In the data rows, 128 means zero.
Every row has a hidden score. How much higher is the second row's score than the first row's in each pair? 20 means about the same, 40 much higher and 0 much lower. The score is a weighted sum of the row's numbers plus the product of two more (or one squared), each taken from its middle value.
[165 145  99 135 118 131  99 147 113 113 107  99 122 107 140 137  94 146 147 139 146 104]
[ 95  93  98 118 157 146 120 105 158 124 167 163 137 141 105 196 106 102 140 147 106 147] 23
[115 149  89 126 121 111 167 129 112 161 102 106 113 149 155 133 149 141 147 134 114 128]
[114 109  86 120 148 154 111 119 156 115 161 163 133 131 100 132 115  91 125 144  93 151] 11
[107  99 129 119 158 140 108 102 157 103 155 155 121 116 117 131 115  90 143 137  88 147]
[115  98  80 128 152 142 121  97 154 121 147 151 134 103 119 127 120  93 139 140 101 142] 21
[155 161 105 125 123 113 102 145 103  92 108 110 120  96 156  72 100 135  83 133 161 106]
[ 89 109  83 118 143 143 124 100 150 115 164 160 125 104  87 123 112  99 103 145  95 146] 8
[143 151  86  91 105 159 142 131 152 129  90 142 156 130 159 154 122 140 153  90 137 164]
[154 146 139 132 128 127  83 145 107  98 106 109 126 106 159 129 103 139 137 144 149 119] 19
[104 104 136 129 141 142 121 110 147 109 153 159 134 121  99 136 121  93 138 147  88 150]
[121 154 149 136 119 104 154 143  98 153 123 102 107 161 151  72 165 144 120 130 111 119] 24
[151 156  84 129 132  91  94 166 107 102 101 109 139 106 157 126 105 135  62 139 146 114]
[122 139 134 125 123 117 167 135  98 163 101 109 106 158 159 133 155 149 151 122 125 125] 21
[156 155 143 144 125 122 102 152 109 112  92 113 130  93 147 127 104 146 139 123 150 106]
[124 160 133 132 119  96 144 150 101 148 105 107 132 152 148 115 153 151 139 140 110 115] 16
[142 130 137 145 123  98  94 135 104 115  84 102 133  99 152 140  97 158 132 121 145 110]
[138 156 154 129 116  98 160 130 104 149 113 100 125 166 130 137 154 140 154 112 132 108] 4
[152 146 131 140 122 111 112 151 102  93 102 103 137 109 145 121 105 150 138 144 141 113]
[143 157 132 111 106 147 145 141 152 132 104 151 142 118 153 128 133 141  56  98 148 144] 20
[155 152 151 140 135 111  94 152 105 104 109  97 129  95 140 114 105 141 107 133 142 117]
[ 89 116 140 125 144 152 115 109 157 116 151 162 126 121 110 135 119  89 134 148 102 139] 31
[138 150 145 129 109 124  95 146 102  97  98  99 138 102 154 125 106 147 141 121 133 102]
[111 144 102 129 122 113 152 130 114 158 105 115 110 146 144  77 153 148 104 111 119 103] 26
[101 114  91 133 130 144 114 116 153 112 150 158 120 106  91  55 117 101 147 154 102 147]
[ 78 109 141 111 131 144 117 116 155 114 149 153 133 113 101 142 115  99 110 134  87 146] 17
[106 110 117 124 157 153 117 100 162 119 141 162 124 126 105 123 113  87 136 151 102 145]
[115 144 141 151 112 120 170 134  98 156 107 107 113 161 147 126 151 140 132 124 117 118] 27
[152 134 143 136 137 111 106 141 113 103 100  99 138  98 140 130  99 157  45 128 148 105]
[114 115  94 112 147 150 122 101 164 116 145 161 125 124  98 131 110  96 102 150 107 159] 17
[149 153 147 133 142 107 102 154 111 111  95  98 139 105 139 126 100 150 137 136 153 108]
[176 107 135 125 118 120 155 123 136 164 154 129 130 150  97  85 159 140 121 117 170 128] 36
[ 98  92 138 122 123 154 109 132 153 112 153 152 126 107  96 130 109  96 137 146  93 145]
[131 147  87 136 108 115 156 135 107 157 101 117 125 158 142 174 151 151 147 122 123 102] 35
[140 155 145 142 117 127 153 131 104 151 114 109 118 169 146 142 154 134  99 119 133 130]
[121 146 141 131 130 126 166 138 106 147 114 100 110 164 143 173 164 140 152 134 109 112] 20
[103 103 141 115 131 143 113  94 159 113 150 160 131 122 102 115 112  99 144 147 104 139]
[105 107 142 116 141 143 120  65 148 117 158 154 138 114 109 119 105 108  97 147 100 154] 18
[158 154 127 135 142 110  96 143 105  95 114 101 122 114 143 131 106 140  62 146 145 119]
[102 149 145 143 129 113 155 122 103 166 106 113 127 158 153 130 155 148 123 124 120 113] 19
[ 94 120 148 116 142 141 123  97 154 120 151 160 130 122  97 136 103  95 134 143  98 154]
[107  92 145 124 147 155 111  89 161 109 163 169 135 112 106 129 118  99 146 154  98 154] 28
[ 95 117 145 136 151 163 124  98 164 107 140 153 133 112  97 127 111  94 142 133 103 144]
[137 158 148 129 128 116 142 118 106 162 103 108 121 140 144 151 154 132 135 125 127 124] 16
[ 88 109 142 119 143 141 114 124 149 120 152 172 127 114 119 121 119  82 118 140 100 162]
[132  94  90 149  99 118 157 119 129 160 154 116 121 155 114 130 162 144 112 121 140 129] 26
[167 149  87 136 146 116 107 152  99 100  97 116 132 109 142 142 107 154  68 128 154 131]
[100 100 136 103 140 140 111 122 147 120 140 158 124 115 108 129 114  91 142 133 101 139] 7
[106 109 141 133 141 152 112  87 153 109 155 170 142 113  90 130 111 102 131 150 104 151]
[134 156 139  89 118 161 141 139 151 127  97 153 151 123 154 120 133 148 139 101 151 151] 25
[166 101 149 130 116 119 149 123 128 154 154 131 140 153 112 147 163 144 152 123 166 104]
[101 109  90 124 143 132 118 104 150 103 152 155 110 115  97 128 113 110 139 150  89 159] 13
[121 142 146 132 116 127 159 124 106 151 103  99 119 142 154 132 171 152 131 116 116 101]
[149 157 156 144 137 119  94 162 106 121 102  96 113 116 154 166 120 152 124 128 143 117] 15
[144 139 139 154 134 116 114 144  97 111  99 100 141 128 157 116  97 143 134 131 160 103]
[ 97 111 141 120 142 121 113 111 167 124 143 157 130 130  99 131 114  94 130 127 104 143] 10
[106 109 139 130 161 150 129 113 160  98 157 153 131 113  92 146 123  99 149 152  97 144]
[126 166 137 127 124 115 159 127 101 148 107 101 124 173 149 118 167 135 116 131 131 112] 25
[144 149 129 153 123 106 106 141 103 102  97 100 127 117 159 136 106 154 146 123 143 118]
[102 119 145 125 155 145 126 111 152 110 144 163 121 113 115 133 113  99  95 128 110 138] 7
[108 158  90 135 129 124 158 131 110 157 110 104 113 162 142 134 150 146 137 109 114 114]
[138 146  92 128 128 118 161 125 106 147  98  99 134 157 156  71 159 138  99 109 123 109] 23
[163 123 137 145 111 127 146 136 119 164 143 119 118 140 107 109 160 142 153 117 150 116]
[158 141  89 148 130 111  89 141 110 107 111 104 139 101 150 142 101 149 143 128 155 124] 18
[114 162 147 139 125 126 160 141 100 168 104 105 128 150 172 129 154 137 121 128  93 117]
[140 150  84  95  95 158 136 126 128 128 106 135 132 126 167  99 124 145 153 109 140 150] 27
[ 99 101 140 134 140 147 121 116 160 123 150 159 119 122 101 123 107  94 133 152 113 127]
[133 146 147  87 106 163 133 145 148 140  90 143 144 116 149 124 119 140 155 108 149 161] 8
[103 121 132 143 144 159 116 126 156 110 153 152 135 133 122 121 109  90 141 148  91 150]
[136 149 139 134 128 122 120 139 117 106 115 107 133 116 157 129 100 142 121 126 147 106] 25
[150  99 142 141  99 116 165 130 126 170 155 114 130 169  98 126 154 144 146 115 157 117]
[143  98  86 135 109 112 160 116 113 159 158 122 118 151  99 130 155 141 130 108 168 100] 29
[105  91 134 122 149 154 108 107 158 115 139 149 141 109 101 117 121  94 106 145  99 166]
[140 104  87 131 107 122 171 132 109 150 153 106 126 148 110 129 166 140  84 120 134 123] 27
[137 157 106 147 132 113 105 172 115  97 117 114 116 110 147 127  96 138 139 135 156 109]
[104 104  95 110 141 155  99 109 156 113 136 162 141 122 100 114 114  91  67 155 106 156] 10
[147 142 136 131 120 115  84 135  94 110 111 106 137  98 149 122  98 146 111 139 147 119]
[126 156 139 131 116 125 154 136 105 159 108 109 119 165 145  99 163 144 142 122 120 117] 22
[113 146 147 128 117 118 166 125 110 160 117 104 126 164 155 131 155 155  96 117 123 113]
[149 151 158 105 104 175 145 140 154 124 110 144 147 125 147 137 124 146  89 111 134 164] 14
[117 158 138 147 136 112 141 139 120 157 107 104 114 139 128 120 158 144  94 105 127 104]
[133 167 138  95 114 131 145 135 147 120  98 142 132 107 148 136 128 137 136 112 124 152] 20
[157 158 145 154 120 120  94 139 108 106 100  97 127 112 136 155 106 146  86 122 155 111]
[ 96 110  80 121 134 139 115 113 161 110 154 154 121 119 129 119 108  81 106 114  94 148] 28
[142 157 143 105  83 164 149 136 134 127  97 139 148 121 138 114 132 142 103 111 152 148]
[117 159 100 126 123  97 159 140 105 160 106 113 122 156 150 130 156 148 145 122 115 117] 24
[133 139 149 143 130 107 101 164 111 112  96 115 136 114 146 135  90 147 132 137 145 123]
[158 151 139 145 116 114  89 154  95 100  92 106 131  97 163 117 114 147 130 128 146 107] 18
[ 97 112 140 128 130 156 112 122 150 110 145 150 137 117 101 154 122  90 140 111 101 140]
[123 145 151 144 121 118 145 127 112 155 103 102 106 148 161 121 155 144 149 120  98 113] 28
[118 138 138 133 106 115 161 117 102 174 107 100 128 151 147 121 162 136  71 123 121 116]
[107 101 134 112 148 142 123 112 171 116 152 151 129 121  95  84 114  89 149 143 117 158] 19
[166 104 143 126 111 118 154 124 127 157 144 131 138 142  97 127 170 153 136 116 169 121]
[152 161 141 143 124 114 104 155 106 112 108 111 134 117 149 138 103 147 132 124 152 116] 17
[141 164  86  93  89 160 147 140 138 126 110 140 132 128 149 130 125 142 130  94 126 150]
[139 145 134 142 106 110 105 145 103 108 105 101 130  91 151 131 104 145 129 139 150 130] 24
[112 115 132 141 150 141 105  75 170 110 152 150 130 114 114 128 100  99 129 149 107 153]
[105 109 139 132 155 139 116 109 147 116 156 157 124 120  94  72 114  98 148 150 108 140] 10
[115 155 133 139 126 121 160 134 103 164 113  98 117 154 156  51 153 146 134 104 125 114]
[154 150  92 143 134 108  95 143 106 101 112 100 122 122 153 133 104 138 149 138 148 115] 25
[111 147  89 141 127 117 157 135 110 160 113 110 115 151 140 111 163 142 157 124 127 117]
[108 103  95 128 142 145 120  84 146 115 157 162 131 131  94  76 109 103 150 134 112 137] 18
[105 104 144 117 152 138 122 105 163 106 154 153 121 113  94 125 115  86 152 130 113 144]
[101 107 154 120 151 149 108 120 158  96 140 164 112 127 113 118 120 101 145 137  92 145] 24
[153 146 137 150 134 110 102 152 107 103 101 102 127  97 144 134 111 151  85 113 145 112]
[167  96 123 149 109 110 165 118 120 157 151 114 143 154 102  91 156 158 143 104 155 113] 15
[163 134  90 128 139 111  97 162 102 108 115 100 118 107 157 129 102 139 142 134 164 102]
[ 95 106 139 127 150 154 118  92 170 118 154 157 122 124 105 124 119 100 120 140  96 149] 17
[152  96 148 129 111 118 155 124 117 156 150 110 140 153 103 145 157 142 110  90 144 114]
[101 118 154 118 142 150 107  89 155 108 162 158 137 112 114 133 113  93 129 161  98 148] 28
[105 116 130 133 137 142 121  83 162 117 164 161 133 116 102 125 128  91 151 142  95 146]
[159 104 101 125 108 125 145 127 110 163 149 126 130 156 104 132 159 135 142  98 139 125] 11
[ 98 104 158 125 136 146 118 128 150 118 152 160 135 131  98 136 117  92 132 138 101 146]
[150 139  83 132 150 121 109 164 117 114 101 112 123 114 159 125 100 146 138 125 145 111] 31
[156  86 152 132  99 127 170 118 120 169 154 134 125 142 116 132 154 138 144 125 177 109]
[115 146 108 141 136 122 157 160 107 156 111 102 122 150 145 131 161 143 139 128 112 111] 4
[117  95 137 155 109 112 153 129 100 152 157 104 124 163 116 123 157 140  55 120 134 112]
[119 153 146 143 115 107 148 124 112 161  94 119 116 160 150 127 145 143 136 117 123 113] 24
[127 168 133  91 103 151 136 141 148 131  95 152 145 116 145 122 121 137  67 100 141 146]
[136 169 142  80  99 164 144 148 153 126 101 153 141 112 144 126 137 133 124 119 139 169] 18
[108 104 139 131 139 136  93 110 167 119 143 161 107 113 102 139 121  89 136 150 108 144]
[148 142  79  90 101 174 134 152 145 120 104 128 157 113 166 136 126 142 106 102 126 139] 17
[109 146 145 151 125 121 163 139 103 150 107  98 119 132 164 138 167 146  58 114 119 108]
[145 154 139 142 133 124 111 140 106 115 100 101 124  98 151  77 104 129  53 139 143 110] 13
[139 148 136 131 131 101 106 148 104 104  96 113 129 106 155 122 113 148 136 119 146 110]
[145  99  87 144 110 108 146 135 112 155 141 110 128 151 110 134 158 155 138 108 138 105] 14
[156 145  88 143 126 112 109 168 111 101 111 113 118 109 162 126  91 152 147 141 147 114]
[149 143 141 150 143 117 114 148 106 103  98 114 129 112 143 123  95 146  76 135 141 116] 21
[146 146 145 139 137 115 104 170 100 106 106 107 137 107 143 124 104 141 145 130 145 102]
[104  99 141 129 128 155 109 131 148 115 163 159 123 119 111 142 117 101 140 125  91 157] 23
[155 138 157 129 122 113  94 145 113 100 111 101 119 114 155 139  95 142 149 125 150 114]
[159 132 140 142 140 124  96 138 100 105  97 114 136 108 153 111 113 147 137 119 157 110] 18
[157 107 137 148 121 105 145 124 134 162 152 124 134 150 103 135 166 155 135 116 165 125]
[ 79  98 132 123 131 149 124 112 164 117 153 153 138 119 109 134 115 100 132 143  93 153] 13
[110 145 138 146 139 118 156 123 104 161 110 105 120 161 141 137 174 155  99 117 133 116]
[164 149 152 142 131 115 107 158 111 106  96  92 144 110 157 120 113 146 114 138 154 119] 17
[118 159 140 137 124 105 150 127 106 154 103 110 109 147 155 174 154 149 143 135 118 109]
[116 160 138 143 137 108 158 124 106 159 121 100 128 150 172 134 148 140 138 116 111 111] 18
[144 143  91 113 108 118 157 125  99 155 116 108 134 151 138 176 165 141 108 110 115 115]
[104 152 145 148 113 124 143 138 115 154 119 112 123 156 148 121 154 146 146 132 110 115] 26
[102 108 135 128 133 139 114 112 167 116 149 150 115 109  95 126 119  95 150 134  96 159]
[142 147 148 134 127 112  88 140 100  96  95 102 128  91 169 123  94 148  88 124 160 122] 29
[147 157  81 131 136 114  92 191 115 101 112 114 124 104 157 130  94 155 146 134 149 112]
[118 160  90 142 122 116 151 122 105 165 107  99 136 164 157 130 150 145 134 112 122 134] 17
[152 143  94 139 134 107 102 144  98 115 117 104 127 107 154 120 102 150 120 127 134 105]
[109 109 143 142 167 158 112 126 161 114 147 147 120 113 110 121 123  98 149 146 100 150] 21
[108  98 142 104 141 145 114 121 155 106 151 149 140 108 100 131 117 102 142 153  99 153]
[128 156 135  93  82 142 143 131 144 129 106 152 126 133 149 138 137 149 136 113 132 138] 34
[ 98 119  91 129 141 155 106 120 156 114 141 160 118 130 107 135 119  94 142 144  98 164]
[153 108 142 137 117 107 148 108 120 155 170 124 130 151  96 125 157 138 155 117 173 104] 35
[101  91 133 132 156 140 108  83 171 117 154 165 130 107 104 136 115  86 109 139 109 124]
[113 160 143 130 135 101 163 140 108 157 111 114 127 147 139  85 164 148 144 124 123 117] 4
[175 102 140 137 115 115 163 118 118 167 153 131 144 141  98 130 154 132 142 116 176 114]
[ 91 102 127 124 152 152 105 120 161 114 147 165 147 110 101 117 114 101 137 137 100 129] 17
[123 157 138 124 102 121 162 129 103 156 115  94 127 148 156 133 170 149 148 110 139 118]
[ 85 116 143 120 140 148 114 114 153 113 147 156 139 115  91 129 102  83 135 133 107 145] 8
[141 147  95  91 117 155 145 140 153 124 101 158 140 119 159  53 134 147 144 110 124 163]
[116 160  82 154 127 119 156 123 114 161 111 114 121 151 142 130 152 139 139 123 103 119] 22
[105 102  93 123 134 143 116 107 154 114 157 156 125 102 108 130 121  99 154 137 103 132]
[155 117 130 123 110 112 154 120 115 161 151 119 138 154 112 157 158 146 123 112 175 108] 24
[ 89 110 138 118 138 141 123 120 163 112 154 156 126 126 107 120 116  89 141 134  96 159]
[156 162  89 141 139 112 103 171 111 109 114 121 134 100 148 199 105 142 126 136 152  98] 24
[149 150 145 144 147 112  98 166 101  97  96 104 130 106 150 149 104 156 140 144 161 111]
[145 106 144 135 104 127 146 121 100 158 143 113 134 162  95 130 156 147 154 111 145 109] 8
[120 137 138 136  91 112 146 133 108 166 117 102 104 149 153 121 160 147 124 113 118 119]
[104 107 136 107 134 151 110 127 152 119 153 152 125 122 119 138 117 109 151 136  95 137] 17
[126 103 142 128 103 122 164 119 120 163 154 107 126 163 101 147 158 140 137 113 145 116]
[125 157 136  97 116 155 151 140 136 127 100 131 137 118 141 132 128 132 131 103 137 151] 16
[138 146 141 148 132 107  99 149 100 107 120 111 124  99 166 121 102 148 159 135 154 119]
[147 150 131 139 126 122 104 149  93 103 104 109 135 105 152 128  93 148 132 131 147 117] 14
[132 158 133  95 102 154 156 147 131 134 109 134 140 132 151 138 122 153 144 107 142 151]
[154 147 124 134 137 121 100 156 102 105  94 106 137 119 148 155  98 142 140 143 157 112] 28
[112 129 147 146 128  97 154 139 107 156 109 100 122 143 156 115 160 152 154 132 120  96]
[115 119 106 122 133 149 134 108 161 117 151 155 123 107  94 132 119 106 150 136 106 152] 12
[144 151 131 107  92 165 132 126 150 129 106 150 151 106 137  69 125 142 136 104 130 148]
[105 143 140 134 122 117 161 142 103 152 106 112 126 144 152 170 156 137 131 121 115 122] 27
[155 148 138 150 134 104  98 149  99 101 106 102 120 101 156 125  98 149 151 118 152 113]
[146 139 139 125 135 111 101 141  98  99 115 109 125 104 154 115  96 157 121 130 157 104] 17
[105 110 130 106 143 148 117 115 167 112 149 160 121 116  88 113 115 100 130 150 103 152]
[106 104 134 120 140 130 132  89 151 116 145 158 136 105 114 134 114  89 133 154 116 138] 31
[100 114 108 140 153 146 112  99 152 108 149 161 125 113 103 142 121  99 145 156 114 157]
[134 102 135 138 112 113 159 118 103 160 145  98 119 159 106 130 157 136 139 120 129 110] 11
[108 148 136 115 112 101 153 133 108 161 101 112 112 158 145 146 163 146  56 130 113 135]
[ 93 104 145 124 139 155 108  79 156 100 161 161 134 120 120 132 133  87 108 142  96 141] 32
[102 109  99 130 148 140 106 100 171 104 154 161 114 116  93 140 105 100 161 134 105 141]
[147 138 122 129 139 124 101 159 115 112 108  95 121 121 149  84 101 140  55 131 148 116] 16
[167 104 134 124 120 108 156 122 133 160 160 122 125 148 101 133 168 133  98 113 178 129]
[103  99 148 124 152 145 111  78 162 108 146 163 132 113 116 117 115  93  57 143 105 156] 12
[135 114 135 143 110 104 159 127 110 159 148 117 138 138  99 138 156 148 139 108 148 104]
[102 108 148 124 139 145 117 106 167 109 147 169 127 131 102 180 107  90 143 140 110 149] 32
[136 124 136 126 111 108 162 130 102 162 150 117 131 166 106 121 156 146 144 117 135 110]
[113 135 155 136 141 111 160 131 115 158  99 112 135 164 152 205 156 144 137 122 112 116] 38
[108  99 139 119 140 149 122  82 156 115 149 156 129 104 111 172 112  95 107 139  99 144]
[101 113 134 118 142 146 119 101 160 100 143 170 122 114 103 125 117 103 146 140 109 160] 21
[109  99 136 123 145 148 125  95 159 106 154 158 132 115 107 127 117  98 150 153 109 151]
[140 109  88 132 111 114 157 114  96 149 149 115 134 147 105 125 165 141 157 115 135 102] 13
[138 162 156 145 150 113 106 157  94 109  97 108 127  96 154 116  99 143  76 126 152 103]
[120 116 132 114 144 124 127  96 156 112 137 144 131 127 100 117 127  93 131 139  94 162] 22
[100 163 143 117 123 105 157 121 104 162  99 105 129 139 142 127 164 147 142 139 142 121]
[141  97 137 144 114 124 165 125 112 164 159 114 120 149 112 135 167 137 107 111 137 109] 30
[ 93 101 120 144 155 137 108  98 158 108 139 155 140 121 109 132 112 100 114 132  94 130]
[107 112 145 118 151 143 119 112 159 108 161 157 128 122 122 121 107  99 142 145  92 149] 14
[165 160 147 129 131 113 105 152 104 101 104 106 119 115 133 128  98 144 148 130 150 122]
[153 146 133 126 128 110 103 154 114 107 100 104 125 115 149 125 102 148 117 136 144 127] 24
[146 109  89 144 116 113 143 128 107 158 144 116 135 151 117 126 154 145 150 116 149 106]
[152 145 138 141 117 113  90 166 104  97  96 106 121  97 165 138  96 152 144 120 149 117] 24
[140 160 132  86  94 156 128 125 136 131 103 133 133 114 155 127 127 141 135 109 135 155]
[135 155 144  95 101 150 145 132 136 137 103 144 138 119 156 191 138 139 132  98 141 154] 23
[ 97 101  85 127 142 143 119 109 156 118 157 154 145 109  98 134 102  95 128 139  95 143]
[111  94 150 114 165 162 111 104 165 112 147 160 129 124 105 127 121  97 134 141  84 166] 19
[144  98  95 134 109 123 157 125 123 146 158 120 128 156 102 142 155 141 145 115 165 122]
[100 102 143 121 150 152 132 104 157 111 153 159 144 122 120 123 106  89 148 151 116 144] 19
[139 150 156 148 122 118 122 184 108 100  97 107 133 113 160 126 104 153 153 126 142 111]
[154 147 151 147 136 110  99 143 108  95 113 105 116 113 151 126  94 152 151 122 143 118] 22
[129 133 157 101 114 163 136 140 151 131  97 149 130 121 159 122 121 145 153 111 147 153]
[ 98 116 150 120 147 143 107 110 164 117 154 167 124 126 102 127 118  98 130 146  99 136] 20
[118 157  76 141 122 107 140 135 116 154 109  96 136 167 144 137 162 140 145 127 142 126]
[115 149  88 133 128  99 155 155 108 157 107  99 117 158 146 132 164 142 147 119 106 120] 16
[109 140 148 132 123  97 158 136 100 155 116 107 134 166 163 122 158 142 141 125 120 115]
[ 90 117 141 132 153 141 110 104 159 122 150 160 127 122 106 171 110  87 135 142 103 147] 17
[108 143 129 127 133 116 147 154 100 161 108  98 109 156 150 125 166 147 139 129 119 115]
[143 118 147 138 124 104 165 129 107 161 140 114 109 166 104 123 163 142 130 124 144 118] 19
[114 145 137 150 120 114 163 125 109 158 112 114 117 157 138 138 163 153 141 140 104 102]
[108 157 138 131 124 122 163 120 117 164 106 106 110 147 173 131 161 138 152 139 107 103] 25
[150 142 128 126 142 115  94 130 107  99 105 111 144  89 165 104 103 142 142 131 155 107]
[153 108  85 141 121 112 158 132 109 164 152 114 127 156 103 164 159 144 135  98 156 104] 16
[141 157  87  98 107 149 135 155 138 126 111 155 128 121 146 113 135 148 142 117 129 149]
[151 161 144 130 143 118 108 175 109 103 101 114 133  98 150 132 100 134 145 141 150 111] 17
[141 107 150 123 128 120 160 112 123 142 151 106 140 154 115 126 157 140 140 116 149 107]
[102  95 133 125 161 153 117  90 155 116 143 160 118 136 116 176 108  96  75 134  97 145] 27
[ 97 108 149 122 142 146 114 106 155 108 166 157 134 113 119 137 114  82 141 149 106 139]
[147 139 130 139 147 109 113 145 105 103  96 116 138 110 163 124 113 150 157 138 147 123] 20
[150 110 137 138 117 128 152 131 116 156 168 127 120 173  97 125 164 155 141 120 171 115]
[152 148  96 140 121  99 116 163 108  97 109 107 132  99 150 108 102 138 136 128 147 112] 13
[ 98 110 117 124 143 157 109  99 148 110 150 152 134 115  92 138 113  89 140 144  98 140]
[131 147 103  96  84 159 139 136 145 138 108 137 153 113 149 182 139 137 136 100 141 151] 25
[148 156 140 140 135 113 102 153 102 104  99  89 122 105 149 137 113 148 135 130 141 123]
[108 121 141 129 151 154 113 106 153 119 153 162 130 120  96 128 112  94  98 142 114 152] 19
[ 96  99 145 120 130 152 113 140 144 103 136 154 130 126 108 132 113  91 154 140 104 151]
[ 98 103  83 113 136 158 116 100 152 110 140 154 113 123 108  70 105  95 136 151 117 151] 26
[149 140 133 125 131 128 103 155 103 110  88 102 131 105 157 134 107 138  72 130 143 115]
[148 160 144 135 124 116 117 151 100 100 110 104 126 125 145  98 108 147 150 125 164 111] 22
[112 156 145 151 121 120 159 136 101 168 103 107 130 164 141 129 161 139 142 136 119 127]
[104 105  87 118 136 126 123 101 156 111 150 151 134 131  96 117 104  95  94 142 105 150] 31
[157  87 134 123 106 120 160 125 129 157 143 126 119 144 106 112 148 147 141 117 162 121]
[160 119 147 129 101 105 141 121 110 152 161 112 117 159 110 126 165 139 151 107 159 120] 27
[129 104 138 137 123 119 147 122  95 146 148 116 128 145 101 143 151 147 143 128 136 124]
[145 153 139 139 132 113 110 155  88 105  98 101 125 107 147 137 100 148 141 131 150 115] 31
[145 143 161 101  95 164 133 139 143 144  98 147 142 127 157 164 130 143 138 102 134 150]
[136 154 146  94 107 153 140 122 150 124  99 162 151 117 146 131 125 143 115 124 120 149] 22
[125 141 137 100 106 156 146 141 138 119 108 144 150 123 148 131 146 135 125 121 142 157]
[ 98 114 143 120 128 148 110  88 153 116 139 154 144 110 103 123 113 108 144 131 108 148] 14
[151 113 151 145 125 114 156 129 101 159 148 105 124 156 104 123 169 142  98  99 140 109]
[ 87  99  91 116 146 150 126 109 150 113 151 155 138 122 101 140 123  97 119 134 103 135] 23
[ 94 100 143 132 137 141 126 106 163 111 158 162 131 124 118 122 117  91 141 127 110 140]
[118 152 141 134 125 108 156 121 102 156 106 102 120 155 142 121 156 144  94 128 105 108] 9
[144 115 156 136  98 103 151 122 100 156 152 108 124 166 111 121 152 150 152 100 155 135]
[123 150 148 134 112 106 160 135 117 156  94  98 128 150 139 117 161 138  96 115 101 117] 25
[118  84  86 102 139 145 117 117 166 114 163 164 126 117  90 131 108  87 137 152 101 142]
[ 85  93 120 118 127 141  97 117 150 120 145 156 118 120 118 108 113  93 141 128 100 151] 23
[141 158  92 126 128 102  90 149 105 100 108  96 128 122 149 132 100 147 143 142 156 112]
[ 97  98 158 127 132 145 112 110 152 107 147 164 125 120 112 128 111  93  80 133 107 132] 24
[ 91 113 145 133 137 144 125 105 164 112 160 156 136 116 115 114 120 103 146 135  98 145]
[ 94 113 158 122 143 144 121 115 164 117 157 150 122 126 118 136 100 108 147 131  81 140] 14
[159 160 150 140 126 104  98 142 113 103  97 103 138 101 157 124 103 153 129 140 160 118]
[121 153 144 138 115 117 169 120 110 160 121  98 111 151 154 126 161 139 148 111 125 112] 22
[161 113 140 115 105 132 159 111 126 167 150 122 125 148 104 133 149 139 140 117 166 108]
[153 109 150 141 117 119 152 132 115 165 143 118 133 160 114 136 156 137 142 139 164 115] 16
[104 105 101 121 153 139 110 108 160 117 152 149 120 125 105 121 122  84 149 145  98 140]
[121 152  99 132 121 115 156 135 105 158 102  98 123 157 156 130 168 142 106 120 107 115] 18
[124 145 150 141 121 122 160 136  99 164 112 101 117 156 154 137 164 140 115 116 109 125]
[102 116  80 115 139 134 118 105 162 115 150 165 121 124 100 124 117 101 146 140  96 153] 24
[153 128 151  97 120 162 128 147 156 120 103 149 135 121 153 124 126 149 153 121 135 150]
[151 152 143 130 124 115 105 157 100 105 103 105 133 106 155 125 100 151 137 131 130 115] 16
[132 149 135  92 105 147 139 133 154 126 100 152 141 120 135 236 134 159 143 111 146 158]
[121 104  86 143 103 109 152 129 107 158 147 117 121 150 108 117 154 138 143 118 138 120] 15
[155 102 147 129 105 110 170 122 117 151 150 122 132 135 106 128 160 139 129 101 180 113]
[153 133 140 136 156 109  91 209 109  95  85 110 129 118 153 157  96 144 139 148 153 103] 19
[111 157 137 130 127 113 155 134 104 162 115 102 131 163 159 130 148 146 136 122 107 123]
[158 102  93 128 116 107 172 128 124 165 153 119 118 152 110 173 165 143  59 118 160 117] 33
